Small tables with named rows and columns. After each table, cells are looked up by row and column.

vone
columns: zugap, bez, gid, luf, votod, mog, mam, punupa, sinobez, zub
guke: [-3.569, -4.616, -6.329, 0.311, -8.491, -6.007, -3.539, -4.762, 0.687, -3.331]
natu: [-0.628, 0.780, -0.241, 5.440, -1.053, 2.196, 1.799, 6.403, 5.195, 6.762]
seg: [0.212, 0.621, 0.778, 1.363, 0.818, 1.308, 0.664, 2.034, 0.717, 2.182]
ker: [-0.631, -1.448, -1.459, -1.749, -1.778, -1.972, -1.278, -2.826, -1.834, -2.564]
gepabe: [-2.611, -1.418, -3.549, 7.195, -5.832, -0.952, 0.110, 4.630, 5.909, 6.120]
gato: [0.986, 1.792, 1.879, 1.897, 2.104, 2.186, 1.535, 2.930, 1.461, 2.705]
komoka: [0.410, -0.198, -0.038, 0.622, 0.112, -0.369, -0.228, -0.972, 0.810, -0.761]

bez of komoka: -0.198
punupa of guke: -4.762
votod of seg: 0.818
gid of guke: -6.329
luf of ker: -1.749
mam of natu: 1.799
gid of ker: -1.459
gid of seg: 0.778
bez of natu: 0.780
punupa of gepabe: 4.630
sinobez of ker: -1.834
mog of natu: 2.196
zub of natu: 6.762
zugap of natu: -0.628
zugap of komoka: 0.410
luf of seg: 1.363
zub of guke: -3.331
mam of gato: 1.535
gid of gato: 1.879
votod of ker: -1.778

Table rorala
|  | roz | musev | mav |
|---|---|---|---|
| tep | -93344 | 17368 | -12586 |
| desen | -93078 | 15266 | -7787 |
| parikan | 7414 | -66362 | 7085 |
| velune | -18140 | -47947 | 22868 |
| mifit | -65074 | 16766 | -43675 |
| fot | 54740 | -61698 | -18763 |
| redop | -3298 | 13425 | -43781 |

What is the musev of redop in rorala? 13425
What is the roz of parikan in rorala? 7414
What is the mav of mifit in rorala? -43675
What is the mav of desen in rorala? -7787
What is the mav of redop in rorala? -43781
What is the roz of redop in rorala? -3298
What is the musev of tep in rorala? 17368
What is the mav of parikan in rorala? 7085
What is the musev of desen in rorala? 15266
What is the roz of fot in rorala? 54740
What is the roz of mifit in rorala? -65074
What is the musev of velune in rorala? -47947

kon =
columns: todu, letukor, fom, muk, dasaz, subulo, nek, zokig
lik: [125, 109, 181, 137, 157, 55, 144, 133]
lunebe: [126, 109, 182, 135, 156, 51, 143, 131]
kabuv: [127, 107, 181, 137, 157, 53, 144, 133]
mopob: [125, 108, 181, 134, 157, 55, 142, 132]
marure: [86, 142, 133, 78, 114, 188, 127, 102]
nabu: [150, 154, 117, 168, 178, 118, 69, 175]
gelig: [149, 159, 117, 169, 177, 117, 72, 176]
rab: [143, 158, 85, 131, 112, 210, 124, 135]
tepimev: [148, 157, 117, 168, 180, 118, 73, 175]
vun: [96, 140, 158, 114, 181, 96, 73, 142]
paz: [117, 112, 152, 100, 89, 150, 195, 92]

nek of paz = 195
dasaz of paz = 89
muk of marure = 78
letukor of tepimev = 157
letukor of vun = 140
subulo of lik = 55
todu of nabu = 150
muk of kabuv = 137
fom of kabuv = 181
fom of marure = 133
zokig of nabu = 175
subulo of gelig = 117
letukor of paz = 112
nek of mopob = 142
dasaz of nabu = 178
nek of rab = 124
todu of mopob = 125
letukor of nabu = 154
dasaz of marure = 114
zokig of gelig = 176
Row with the largest todu: nabu

pima:
|  | tud | dupive | ver | banavo |
|---|---|---|---|---|
| dimazut | 223 | 32 | 61 | 129 |
| fegavud | 23 | 190 | 209 | 90 |
| bav | 70 | 37 | 59 | 126 |
| mumesuf | 219 | 46 | 56 | 112 |
| misenub | 121 | 133 | 70 | 22 |
| besige | 223 | 111 | 182 | 194 |
| seviber | 152 | 40 | 227 | 58 |
| kepagi | 130 | 19 | 51 | 133 |
| sakuz | 216 | 14 | 76 | 192 |
| kogove | 38 | 111 | 123 | 148 |
| lam | 97 | 31 | 175 | 164 |
| vuz | 222 | 231 | 27 | 194 |

What is the dupive of seviber in pima? 40
What is the tud of seviber in pima? 152
What is the ver of dimazut in pima? 61
What is the ver of kogove in pima? 123
What is the tud of besige in pima? 223
What is the ver of seviber in pima? 227
What is the tud of misenub in pima? 121
Which row has the largest dupive? vuz

Table renasof
|  | lonasu | tuk | bapubo | kuvum |
|---|---|---|---|---|
| giz | 89 | 25 | 140 | 95 |
| zifolur | 82 | 97 | 130 | 150 |
| zozo | 132 | 141 | 206 | 19 |
| niv | 119 | 183 | 131 | 160 |
| tumolo | 97 | 16 | 199 | 123 |
| kudini | 108 | 133 | 237 | 167 |
| gozes | 103 | 115 | 123 | 111 |
| bolafu | 122 | 53 | 113 | 110 |
| liv | 79 | 121 | 210 | 157 |
| supuz | 111 | 106 | 136 | 96 |
| gelugur | 73 | 93 | 124 | 114 |

gozes, kuvum -> 111
liv, lonasu -> 79
giz, kuvum -> 95
gozes, lonasu -> 103
giz, tuk -> 25
kudini, tuk -> 133
gozes, tuk -> 115

Table zetoned
	katonug	nif	nizol
benada	69	175	98
kero	82	121	212
gug	126	104	135
kuva	55	170	148
lagik	69	174	97
diri	149	96	94
dovan	159	48	199
mon	125	131	60
puga	131	126	62
gir	124	106	136
popab	214	42	63
kamuben	120	110	135
tul	60	155	180

What is the nif of gir in zetoned? 106
What is the nizol of tul in zetoned? 180
What is the nizol of kero in zetoned? 212
What is the nif of lagik in zetoned? 174
What is the nif of benada in zetoned? 175
What is the nif of dovan in zetoned? 48
What is the nizol of gug in zetoned? 135
What is the katonug of kero in zetoned? 82
What is the katonug of kamuben in zetoned? 120
What is the nif of puga in zetoned? 126
Row with the largest nif: benada

mirag:
	vomirev	sapen	podef	bikapu	ribukol
piruke	71.80	61.07	69.77	69.42	65.47
bipe	80.37	67.65	65.10	62.68	59.08
penod	73.51	47.03	70.07	68.62	62.00
folud	80.78	72.59	62.94	67.79	65.28
bap	71.98	60.48	65.82	72.23	67.35
mivam	72.59	23.86	75.80	88.89	66.53
zogez	77.64	77.35	62.89	66.34	53.59
gafifel	74.85	64.36	52.42	85.00	43.01
ruzodi	69.43	38.46	62.68	93.43	50.10
bonone	70.17	78.49	70.00	67.59	67.99
nez	71.56	69.73	76.13	60.17	73.43
sov	75.02	47.31	71.40	67.02	64.03
pekofe	69.49	23.38	76.36	88.36	72.52

sapen of penod = 47.03
podef of bonone = 70.00
podef of folud = 62.94
vomirev of penod = 73.51
ribukol of sov = 64.03
bikapu of gafifel = 85.00
sapen of bipe = 67.65
podef of ruzodi = 62.68
bikapu of ruzodi = 93.43
bikapu of bap = 72.23

guk.tsv
	kovid	ginodu	fevurim	nuvere	sotupe	rog
gif	2.107	-66.948	-49.694	80.419	86.342	58.033
kebu	24.214	56.129	-22.847	31.060	75.593	47.341
zasa	84.073	37.903	36.711	91.009	9.192	96.196

What is the nuvere of zasa in guk? 91.009
What is the rog of kebu in guk? 47.341
What is the rog of gif in guk? 58.033
What is the nuvere of gif in guk? 80.419
What is the nuvere of kebu in guk? 31.060
What is the ginodu of gif in guk? -66.948
What is the sotupe of kebu in guk? 75.593
What is the sotupe of gif in guk? 86.342
What is the kovid of kebu in guk? 24.214
What is the fevurim of kebu in guk? -22.847
What is the kovid of gif in guk? 2.107
Which row has the largest sotupe? gif

riz.tsv
	namuku	sim	vami	medavov	banevik	negikal	lume
vibuku	51	170	177	104	185	58	152
biba	52	160	172	107	180	61	184
ditedo	193	97	114	235	175	217	93
megifa	127	102	125	50	252	159	147
dez	217	158	141	107	28	146	114
runopom	113	79	129	172	209	229	80

medavov of biba = 107
namuku of ditedo = 193
medavov of dez = 107
banevik of dez = 28
medavov of vibuku = 104
sim of megifa = 102
namuku of megifa = 127
lume of dez = 114
banevik of vibuku = 185
negikal of megifa = 159
medavov of ditedo = 235
vami of ditedo = 114
sim of vibuku = 170
lume of runopom = 80
Which row has the largest lume? biba

Table salugu
        lil  gebuk   dob  nedak  sitotes  kupeper
suv     0.3    0.1   0.1    0.6     -0.2      0.3
sir     0.2    0.2   0.1    0.2      0.2      0.1
gef     0.1    0.2   0.0    0.3      0.0      0.1
das     0.0    0.2  -0.1    0.4      0.0      0.2
vub     0.2    0.1   0.0    0.5     -0.2      0.3
fibof   0.2    0.0   0.1   -0.3      0.2      0.3
fudu    0.3   -0.2   0.0   -0.2      0.2      0.2
kilu    0.1    0.2   0.1    0.2      0.0      0.2
karero  0.2    0.1   0.0    0.3      0.1      0.1
gaf     0.2    0.2   0.9    0.0      0.3     -0.5
tozim   0.1    0.0   0.3   -0.2      0.2      0.3
vul     0.1    0.3   0.0    0.3      0.2      0.0
modov   0.1    0.2   0.0    0.3      0.0      0.1

vul, lil: 0.1
vul, gebuk: 0.3
suv, gebuk: 0.1
tozim, kupeper: 0.3
das, dob: -0.1
das, gebuk: 0.2
fudu, kupeper: 0.2
karero, sitotes: 0.1
modov, sitotes: 0.0

